(in the rows, 100 means zero)
Each row of X is roughly a mix of the hidden directions of one of several groups.
X:
array([[117,  60,  81, 122, 102, 124, 125,  96,  87, 119],
       [100,  62, 123, 114, 105,  97, 127, 101,  62,  88],
       [ 91, 126, 119,  72, 105,  72,  80, 133,  91,  83],
       [103,  63,  90, 117,  92, 115, 122,  57, 106, 113],
       [ 91,  86, 114, 135, 108, 119,  65,  66,  93, 101],
       [ 94,  64,  83, 127,  80, 123, 131,  94,  90, 113],
       [120,  87,  68,  92,  95, 121, 145,  90, 110, 113],
       [109,  91,  75, 123,  74, 134, 117, 117,  72, 100],
       [ 92,  75,  86, 133,  79, 133,  88,  80,  83, 114],
       [101, 103, 107, 106,  99,  84, 115, 135,  55,  73],
       [ 75,  90, 138,  95,  85,  71,  98,  90,  81,  72],
       [132, 133, 117,  75,  91,  72, 118, 106, 114, 109],
       [103, 100, 113,  65, 118,  74, 137, 120, 108,  83],
       [ 94,  72, 105, 101,  96, 106, 110,  43, 117, 104],
       [ 88, 120, 102,  81,  67,  96,  98,  59, 123,  82],
       [105, 126,  66,  98, 104, 125,  85,  93, 137, 119],
       [ 76, 121, 116,  87, 105,  80,  78, 145,  96,  86],
       [102, 127, 120,  80, 108,  75,  84, 136,  86,  77],
       [ 90,  95, 144, 113,  88,  77,  85,  94,  72,  76],
       [101,  93,  98, 128,  96, 117,  82, 137,  59,  97],
       [111,  65,  87,  95, 119, 123, 117,  61, 111, 112],
       [107, 103,  96, 109,  99, 120,  81,  69, 142, 130],
       [ 89, 123, 126,  78,  90,  71,  72, 117,  84,  77],
       [107,  77,  72, 111, 110, 124, 140,  96, 116, 122],
       [101,  90,  88, 110, 132, 111,  99,  71, 138, 127],
       [111,  70,  88, 132,  96, 124, 118,  63,  96, 107],
       [ 92, 119, 118,  64, 101,  75, 102, 130,  89,  71],
       [110,  74, 108, 127, 119, 100, 111, 133,  62,  99],
       [ 98,  73,  96, 124,  89, 115, 105,  47, 103,  99],
       [106, 104, 108,  87,  80,  97, 100,  40, 113,  93],
       [ 72,  81, 127,  84,  75,  74, 111,  73,  99,  84],
       [134, 108,  82, 126, 135, 129, 110, 113, 102, 105],
       [110,  67, 108, 123, 111, 100, 124, 121,  60,  94],
       [100,  70,  90, 119, 106, 118, 114,  51, 108, 113],
       [ 95, 113, 112, 110, 127,  94,  69,  66, 133, 111],
       [ 93,  82, 138, 104, 111,  74, 102, 103,  63,  78],
       [106, 124,  99,  99, 105,  87, 103, 149,  70,  79],
       [ 99, 128, 117,  69, 105,  71,  78, 128,  94,  83],
       [ 84,  89,  72, 131,  81, 119,  87,  62,  91, 106],
       [102,  63,  80, 118,  81, 122, 133,  88,  95, 118],
       [ 85, 108,  66, 135,  94, 108,  90, 102,  62,  85],
       [113, 109, 117,  90,  86,  71, 127, 121,  64,  80],
       [110,  73,  96, 126, 123, 107, 114, 137,  72, 109],
       [ 79,  63, 103, 135, 130, 119,  94,  89, 100,  92],
       [102,  77,  81, 118,  85, 122, 116,  53, 109, 100],
       [ 81,  79,  84, 115, 124, 132,  77,  84, 123, 117],
       [ 93, 126, 128,  78, 112,  72,  65, 109, 102,  84],
       [ 93,  95, 123,  78, 134,  67,  98,  87, 132, 105],
       [ 92,  85,  99, 103,  75,  87, 118, 104,  49,  77],
       [ 95, 131, 112,  88, 111,  84,  79, 148,  93,  92],
       [ 94, 127, 116,  82, 113,  79,  83, 147,  92,  94],
       [ 95,  98,  99, 116,  73, 118,  70, 116,  56,  88],
       [ 92,  99, 116,  52,  94,  79,  72,  79,  95,  89],
       [ 90,  64, 126, 102, 101,  90, 123, 108,  66,  75],
       [105, 126,  96,  92,  93,  82, 106, 142,  68,  78],
       [101,  84, 121, 103, 115,  86, 123, 131,  63,  76],
       [109, 130,  74,  93, 102, 117,  74, 106, 135, 124],
       [ 96, 131, 100,  74, 108,  87,  87, 149, 105, 100],
       [119, 130,  70, 115, 114, 128,  78, 121, 113, 110],
       [ 96,  79, 114, 110, 112,  88, 123, 122,  57,  75],
       [ 90,  98,  84, 105,  96,  95, 108, 128,  47,  80],
       [109,  76,  94, 122,  75, 116, 113,  52, 100,  95],
       [105, 100, 135,  70,  67,  65, 103, 100,  98, 100],
       [ 85,  62, 126,  92,  92,  83, 110,  60, 102,  95],
       [131,  78,  83, 115, 134, 114, 103, 119,  82, 124],
       [114, 110,  91,  87,  73,  88, 106, 146,  69,  96],
       [102,  73, 102, 119, 126, 100, 111, 140,  68, 100],
       [ 82,  81,  89, 123, 120, 107, 103, 123,  57,  81],
       [118,  70,  93, 132,  89, 120, 115,  63,  89, 102],
       [131, 137, 102,  72,  85,  76, 114, 102, 113, 116],
       [101, 102, 110, 100, 103,  84, 115, 139,  58,  74],
       [103, 136,  76,  99,  94, 113,  69,  96, 136, 115],
       [106,  98, 107, 102, 140, 115,  88, 102, 145, 121],
       [122,  97, 134,  74, 123,  89, 120, 133, 103, 106],
       [101, 110,  98,  93, 102,  85, 112, 142,  58,  79],
       [105,  68,  80, 112,  92, 119, 131,  68, 113, 120],
       [ 81,  98, 113,  75,  62,  67, 114, 118,  87,  90],
       [ 88, 103, 129,  99, 120,  79, 107, 129,  65,  74],
       [ 99, 122,  70, 131,  88, 140,  84, 109,  95, 109],
       [109, 107, 110, 101, 105,  90, 113, 146,  61,  81],
       [110,  80,  87, 115, 112, 109, 125, 147,  76, 105],
       [ 94, 123, 120,  81, 105,  78,  84, 149, 100, 106],
       [123,  99, 134,  67, 115,  90, 116, 131, 110, 109],
       [129,  96,  65, 128, 111, 134,  91,  84, 102, 109],
       [ 85,  92, 132,  64,  90,  63, 116, 112,  99, 105],
       [105, 119,  95, 107, 122, 106,  83,  82, 151, 118],
       [107,  75,  85, 123,  83, 122, 117,  55, 104, 101],
       [ 97,  82,  83, 137,  86, 131, 109,  69, 106, 118],
       [ 82, 103,  68, 135,  86, 103,  93,  91,  63,  82],
       [106, 114,  63,  99,  92, 125,  88,  89, 138, 122],
       [109, 141, 117,  83,  94,  77,  75, 121,  90,  77],
       [102, 135,  93,  74,  83, 100,  82,  75, 136, 107],
       [100, 130, 111,  74, 106,  80,  94, 148,  95,  95],
       [ 78,  94,  90, 110, 139, 122,  71, 114, 127,  99],
       [107, 102,  72,  84, 114, 121, 126,  73, 135, 113],
       [ 66, 110, 104,  86,  49,  84,  88,  94,  95,  96],
       [104, 131,  72, 121,  88, 130,  88, 132,  89, 104],
       [108,  75,  76, 126,  82, 132, 120,  76,  97, 116],
       [ 97, 103, 100,  90,  56,  95, 128, 119,  72,  76],
       [ 99, 121,  81,  84, 100, 112,  76,  85, 145, 123],
       [109, 126, 103,  88, 134,  97,  90, 112, 146, 111],
       [111, 108,  68, 115,  90, 129,  78,  81, 130, 119],
       [ 91,  66, 118, 111, 109,  96, 120, 115,  59,  79]])

Here is one row from each group, named. Which group is each of the other rows in?
[ 95, 142,  96,  73,  91,  95,  74,  91, 133, 103] | U
[105,  93,  83, 123, 131, 113, 122,  92, 136, 126] | A
[ 95,  84,  94, 111, 108, 124,  87,  62, 135, 126] | W

[ 90,  85, 138, 108, 113,  81,  98,  72,  71,  78] | U
[ 97, 127, 121,  75, 120,  70,  76, 125, 103,  87] | A
[ 88,  65, 110, 118, 104, 103,  76,  58, 104, 120] | A
[ 86, 101, 130,  86, 112,  74,  89,  61, 128,  92] | A
[110,  68, 100, 121,  87, 110, 133,  68,  79,  88] | U
[110,  69,  76, 120,  87, 131, 133,  97,  84, 110] | A
[ 99, 106, 117,  87, 149,  83,  82,  91, 130, 105] | A
[121, 101, 135,  65, 114,  92, 111, 123, 125, 111] | W
[ 58,  67,  85,  99, 110, 116,  83,  78, 115,  91] | W
